Each row is a point on one shape in 14 dimensions made of curled strands that fork but never close a loop.
tizo: [-3.73  3.14 -4.81 -0.09  1.16 -0.31  2.31 -4.00 -0.53  3.53  0.76  2.40
  1.64 -1.97]
fod: [-1.95 -0.46 -0.33  1.00  2.47 -2.24  2.78 -2.94  0.04  1.39  0.27  1.17
 -0.25 -2.71]
nasu: [-0.75  5.64 -1.14 -4.19  1.58  2.28 -3.46  0.07  4.91 -4.52 -1.61 -5.28
  1.07  0.94]
suvil: [-4.90 -0.92 -1.50 -1.58  1.92  0.29 -0.65  0.45  3.92 -0.67  2.47 -1.14
 -2.72  0.67]
rabes: [-5.03  1.69 -4.00 -0.09  2.59  0.08  3.52 -4.01 -0.92  3.29  0.17  3.49
  0.71 -2.33]
zeg: [ 2.54 -2.75 -2.59 -0.86 -1.19  0.32  3.80 -1.30 -0.48  0.89 -3.92 -1.16
  7.61 -0.94]
talo: [ 1.46 -1.28  2.88  5.31 -0.95  2.26  1.18 -1.48  1.45  1.64  3.55 -0.01
 -1.17  5.14]
Biru: [-0.36 -4.01  0.97 -3.78  0.78 -1.06 -4.44  3.04  1.32 -2.48 -0.66  0.59
 -1.56 -0.06]
bebag: [-6.76 -0.44 -4.07  0.79  4.52  1.38  3.92 -3.37 -0.88  2.69 -0.06  3.72
  1.14 -1.37]
kamo: [ 2.86 -1.42 -1.45  0.96 -2.65 -1.38  2.77  0.16 -1.81  2.34 -1.80  0.62
  6.80 -0.27]
Pelug: [-4.38  1.16 -0.30 -0.16  2.72 -0.81  0.15 -2.20 -2.67  1.53  0.29  4.46
  1.99 -0.86]
fezi: [ 3.42 -0.22  3.67  0.48 -1.09  0.24  4.45  3.61  0.83  1.17 -4.04 -2.56
 -4.09 -1.06]
dase: [-0.45  1.17  1.45 -2.24  0.48  0.24 -2.15  1.48  1.85 -2.77  2.90 -2.20
 -0.20  1.91]
Bubi: [-0.48  1.30  1.43 -2.18  0.48  0.26 -2.15  1.39  1.83 -2.80  2.98 -2.30
 -0.19  1.95]
fov: [ 0.54 -2.58 -1.89  1.03  0.41 -0.03 -0.76 -1.29 -1.10 -2.92 -0.60  1.75
 -5.93 -0.57]
Gonip: [ 1.55 -0.60 -1.42 -2.74  2.63 -1.55 -0.75 -1.93 -1.79 -1.92 -0.45  2.50
 -3.42  0.19]
fola: [-6.32  0.23 -2.50  0.67  3.68  0.71  2.51 -2.82 -1.58  2.55  0.12  4.19
  1.84 -1.30]
guv: [ 2.81 -3.06 -2.51 -0.30 -1.73  0.21  4.03 -1.42 -0.77  1.31 -4.04 -0.66
  7.82 -1.09]
zudo: [ 3.27 -2.60 -1.84  1.36 -2.74 -0.68  3.74 -0.83 -1.72  2.57 -3.09  0.54
  7.59 -0.98]
kidon: [-3.46 -0.61 -2.87 -1.61  1.86  1.42 -3.87 -1.11  0.33 -0.65  3.54 -2.17
  0.51  2.37]
buka: [ 0.91 -0.54  3.67  1.11  1.07 -1.07  4.26  0.47  2.03  1.84 -0.70 -0.69
 -2.51 -3.40]
gur: [ 2.58 -1.51  2.98 -1.47 -2.48 -1.43  1.56  3.35 -0.60  2.84 -3.79 -2.76
 -4.40 -0.15]
pezod: [ 2.40 -2.61  0.55 -0.73 -3.14  0.28  0.43 -1.00 -3.12  1.55 -3.74 -0.32
  3.65 -1.48]
rop: [-0.66  0.07 -4.16 -1.16  1.48  0.20 -8.36 -2.93 -3.86 -1.01  2.17 -2.90
  4.79  3.85]
Tuk: [-6.15 -0.29 -3.85  0.88  4.21  0.85  3.70 -3.42 -0.96  2.16 -0.20  3.46
  1.00 -1.42]
kul: [ 2.87  0.71  3.78  2.43 -1.09  0.91  5.57  3.40  1.28 -0.92 -3.40 -1.84
 -4.09 -1.18]
Voru: [-0.40  3.56  1.80 -1.42  0.32  2.34 -1.89 -0.01  1.88 -3.74  5.04 -4.03
  0.73  3.70]
sud: [ 1.09 -1.69  2.03  6.05  0.45  1.88  0.89 -3.90  0.88  2.17  4.58  0.23
 -2.62  5.69]
Koba: [ 0.02  3.58 -5.98 -1.46  1.50 -1.55 -4.88  8.23  3.75 -3.41  6.27  2.38
  2.20  2.14]
Zimor: [ 2.01  5.38  1.23 -1.02 -0.32  6.46 -2.51 -1.74  2.29 -5.61  6.65 -4.38
  1.40  5.89]
kezar: [ 2.14 -0.11 -1.25  0.32 -2.48 -2.11  1.56  1.35 -1.81  1.81 -0.07  0.92
  6.03  0.71]
bege: [ 2.52 -1.04  4.73  3.91 -1.20  0.05  4.72  1.36  0.98  0.34  0.13 -1.48
 -2.79  3.37]
keguz: [ 0.49  4.53  1.74 -1.13  0.09  4.30 -2.10 -1.04  2.03 -4.79  6.09 -4.57
  1.12  4.93]
Voso: [ 1.43 -2.49 -2.35 -0.78  1.27 -0.10 -0.36 -1.55 -0.87 -2.93 -0.69  1.54
 -6.12 -0.41]
buza: [-5.47 -0.16 -3.51  0.97  3.83  0.19  3.39 -3.47 -1.04  1.70 -0.26  3.06
  0.82 -1.53]
reti: [ 1.28 -1.13 -2.56 -2.54  0.37  0.73  2.28 -1.16  0.62 -0.59 -3.47 -3.01
  6.48 -0.45]
Rimal: [ 0.66 -0.91  1.26  6.71 -1.03  2.14  0.57 -3.12  1.32  1.83  4.84  0.50
 -0.43  5.45]
pize: [-2.55  4.81 -5.12  0.42  0.36 -0.85 -0.38 -2.48  0.35  2.56  1.78  0.05
  3.71  0.23]
beban: [ 2.39 -1.14  2.79 -0.62 -3.06  1.27  0.22  1.02 -2.26 -0.14 -3.50 -1.39
 -1.02 -1.45]
Dozez: [-0.35 -1.20  4.47 -0.41 -5.15 -1.88 -4.63  3.80 -1.44 -0.78 -3.45 -0.50
 -6.82 -3.11]
gevol: [ 1.56 -1.61 -2.62 -2.21  0.02  0.67  2.63 -1.19  0.35 -0.26 -3.61 -2.68
  6.75 -0.64]
Nafa: [ 2.64 -0.25  4.43  1.41 -0.88 -0.17 -4.02 -0.10 -1.19 -0.76 -0.79  1.91
 -3.66 -5.19]
zogot: [-2.51  5.11 -4.67  0.42  0.37 -1.14 -0.90 -1.96  0.50  2.06  2.00 -0.38
  4.03  0.69]
gulu: [ 2.27 -0.81  5.89  3.71  0.46  0.14  1.84 -3.31  3.32  3.20  2.27 -1.18
 -6.12  4.85]
musi: [-1.15 -1.57  0.63  6.76 -1.83 -1.41 -2.86 -0.89 -2.99 -3.07 -0.42  2.39
 -4.14 -0.32]
Duna: [-5.58 -0.30 -2.23  0.60  3.49  0.81  1.75 -2.99  2.48  2.90  0.62  1.38
 -0.34  0.68]
Num: [ 2.42 -2.67  0.45 -0.65 -3.11  0.23  0.55 -1.01 -3.11  1.62 -3.75 -0.27
  3.91 -1.50]
sokem: [ 3.08  0.93  4.35  2.06 -1.12  1.17  5.43  3.98  1.41 -0.87 -4.35 -2.21
 -4.60 -1.73]
rim: [ 2.32 -0.30 -1.21  0.45 -2.49 -1.97  1.85  1.13 -1.78  1.96 -0.37  0.88
  6.13  0.51]
vevig: [-0.30 -1.81  3.83 -1.59 -5.55 -2.58 -3.60  4.25 -1.78  0.64 -4.00 -1.71
 -6.75 -1.42]
lifo: [ 0.25 -0.69  2.84  0.94  1.56 -1.80  3.76 -0.73  1.63  2.08 -0.04 -0.20
 -1.77 -3.46]
burog: [-4.64 -0.73 -1.69 -0.43  3.31  0.81  1.16 -2.20  3.60  2.43  1.27  1.00
 -1.15  0.46]
nale: [ 1.97 -2.13 -2.48 -1.99  1.98 -0.53 -0.37 -1.76 -0.92 -2.80 -0.70  1.62
 -5.76 -0.10]
rak: [ 4.61 -0.13  4.18  1.39  1.41  0.06 -3.37 -2.50 -1.73  0.14  0.78  2.73
 -1.56 -5.37]
zug: [ 2.57 -2.80  0.03 -0.41 -3.08  0.11  1.11 -1.23 -2.96  1.86 -3.82 -0.12
  4.58 -1.45]
vam: [ 2.52 -0.81  4.52  3.77 -1.19 -0.05  4.97  1.56  0.98  0.10 -0.28 -1.52
 -2.89  2.78]
pon: [-2.06  1.12  0.15 -1.25  2.54 -1.67 -0.83 -1.95 -2.79  0.24  0.09  4.13
  0.71 -0.36]
kinen: [ 2.97 -3.13 -2.44  0.06 -1.91  0.09  4.18 -1.46 -0.93  1.53 -4.05 -0.37
  7.93 -1.18]
tor: [ 0.87 -0.56  3.61  1.01  1.15 -1.13  4.20  0.31  2.05  1.91 -0.62 -0.62
 -2.40 -3.43]
Kav: [-2.57  4.96 -5.04  0.41  0.37 -0.91 -0.60 -2.28  0.34  2.40  1.84 -0.16
  3.85  0.40]
Zof: [ 0.58  0.16 -0.68 -2.40  2.66 -1.88 -1.01 -1.92 -2.31 -1.31 -0.22  3.05
 -1.90  0.10]
rar: [ 0.96  3.77 -5.91 -1.76  2.50  0.27 -5.04  7.71  4.90 -3.90  6.04  0.74
  0.96  2.04]
kebon: [-0.22 -2.77  1.03 -3.47  0.67 -0.88 -3.79  2.63  1.50 -2.59  0.19  0.07
 -1.31  0.35]
kevif: [-2.72  1.22  0.12 -0.92  2.54 -1.49 -0.62 -2.02 -2.86  0.62  0.18  4.21
  1.20 -0.50]
garu: [ 2.62 -0.55  3.33 -0.04 -2.68  1.38  1.39  1.90 -1.34 -0.48 -3.59 -1.70
 -2.20 -1.56]
semu: [ 0.86 -0.57  4.64  0.78 -3.12 -0.87 -4.59  2.09 -1.17 -1.18 -2.20  0.85
 -5.51 -4.52]
Bol: [-6.59 -0.18 -3.30  0.75  4.08  1.12  3.27 -3.15 -1.24  2.68  0.11  3.94
  1.50 -1.39]
nelu: [ 2.59 -0.82 -1.30  0.63 -2.59 -1.71  2.28  0.76 -1.82  2.13 -0.96  0.74
  6.40  0.19]
besul: [ 0.07  3.10 -2.80 -1.66 -0.71 -2.99 -2.44  5.37  0.50 -1.44  4.91  2.54
  3.84  2.74]
riz: [-0.18 -1.04  4.51 -0.17 -4.81 -1.68 -4.72  3.53 -1.37 -0.99 -3.31 -0.22
 -6.63 -3.42]
Migad: [-0.68  0.08 -4.18 -1.22  1.45  0.18 -8.39 -2.92 -3.87 -0.97  2.21 -2.94
  4.83  3.84]
fik: [-0.01 -0.96  4.56  0.08 -4.58 -1.50 -4.77  3.31 -1.31 -1.12 -3.09  0.01
 -6.49 -3.64]
kas: [ 1.65  4.50 -0.76 -0.57 -0.29  6.04 -3.06  0.61  1.94 -5.57  6.34 -3.24
  1.52  5.43]
Rugaf: [-4.97 -0.55 -1.93  0.01  3.44  0.82  1.43 -2.63  3.12  2.80  0.97  1.19
 -0.76  0.61]
Duru: [ 2.54 -1.56  2.99 -1.49 -2.54 -1.53  1.41  3.39 -0.68  2.83 -3.84 -2.75
 -4.43 -0.13]
meb: [ 2.36  0.34  4.46  1.61 -0.29  0.57  5.18  2.98  1.95  0.24 -3.07 -1.73
 -4.06 -2.44]
tel: [ 2.31 -1.47  2.48 -0.87 -3.17  1.11 -0.25  0.53 -2.61  0.17 -3.48 -1.20
 -0.18 -1.48]
mam: [-0.50  1.46  1.51 -2.15  0.46  0.38 -2.13  1.34  1.91 -2.89  3.15 -2.42
 -0.11  2.03]
Mib: [ 1.27 -0.49  4.63  0.88 -2.74 -0.68 -4.47  1.68 -1.11 -1.25 -1.94  1.04
 -5.20 -4.69]
Vepef: [ 0.16  3.53 -6.40 -1.38  1.78 -1.33 -5.11  8.48  4.12 -3.54  6.23  2.27
  1.99  1.95]
kapab: [-0.29 -0.22  1.22 -2.68  0.56 -0.34 -2.68  1.99  1.76 -2.65  1.87 -1.24
 -0.64  1.26]

Start at the first point of each line and follow the strands to each of the others. Where do the paths split? Write each fork as brackets around the two groups it separates, the group with the point that comes earlier in the line first. The first line is answered.
nelu: kevif reti rabes semu
(((kevif rabes) semu) reti)
vam: burog gevol kamo nale
((burog nale) (gevol kamo))
semu: Duna rabes kezar gevol
((Duna rabes) (kezar gevol))
musi: gevol gur rim rabes
(((gevol rim) gur) rabes)
fod: beban tizo kidon rak
((beban rak) (tizo kidon))
pezod: Voso Duru kezar tizo
(((Voso tizo) Duru) kezar)
kinen: Gonip gur Rugaf reti
(((Gonip Rugaf) gur) reti)
kezar: Kav vevig burog reti
(((Kav burog) vevig) reti)
Rimal: pon pize sud kinen
(((pon pize) kinen) sud)
Duna: gulu gevol rim pize
((gulu (gevol rim)) pize)
kamo: burog zogot Dozez zeg
(((burog zogot) Dozez) zeg)
vevig: zeg burog tizo nelu
((zeg nelu) (burog tizo))
burog: rim zogot reti rak
(((rim reti) rak) zogot)
kidon: zudo Pelug rop Mib
(((zudo Mib) Pelug) rop)
guv: Duna talo zogot reti
(((Duna zogot) talo) reti)
kidon: gur Migad guv musi
(((gur guv) musi) Migad)
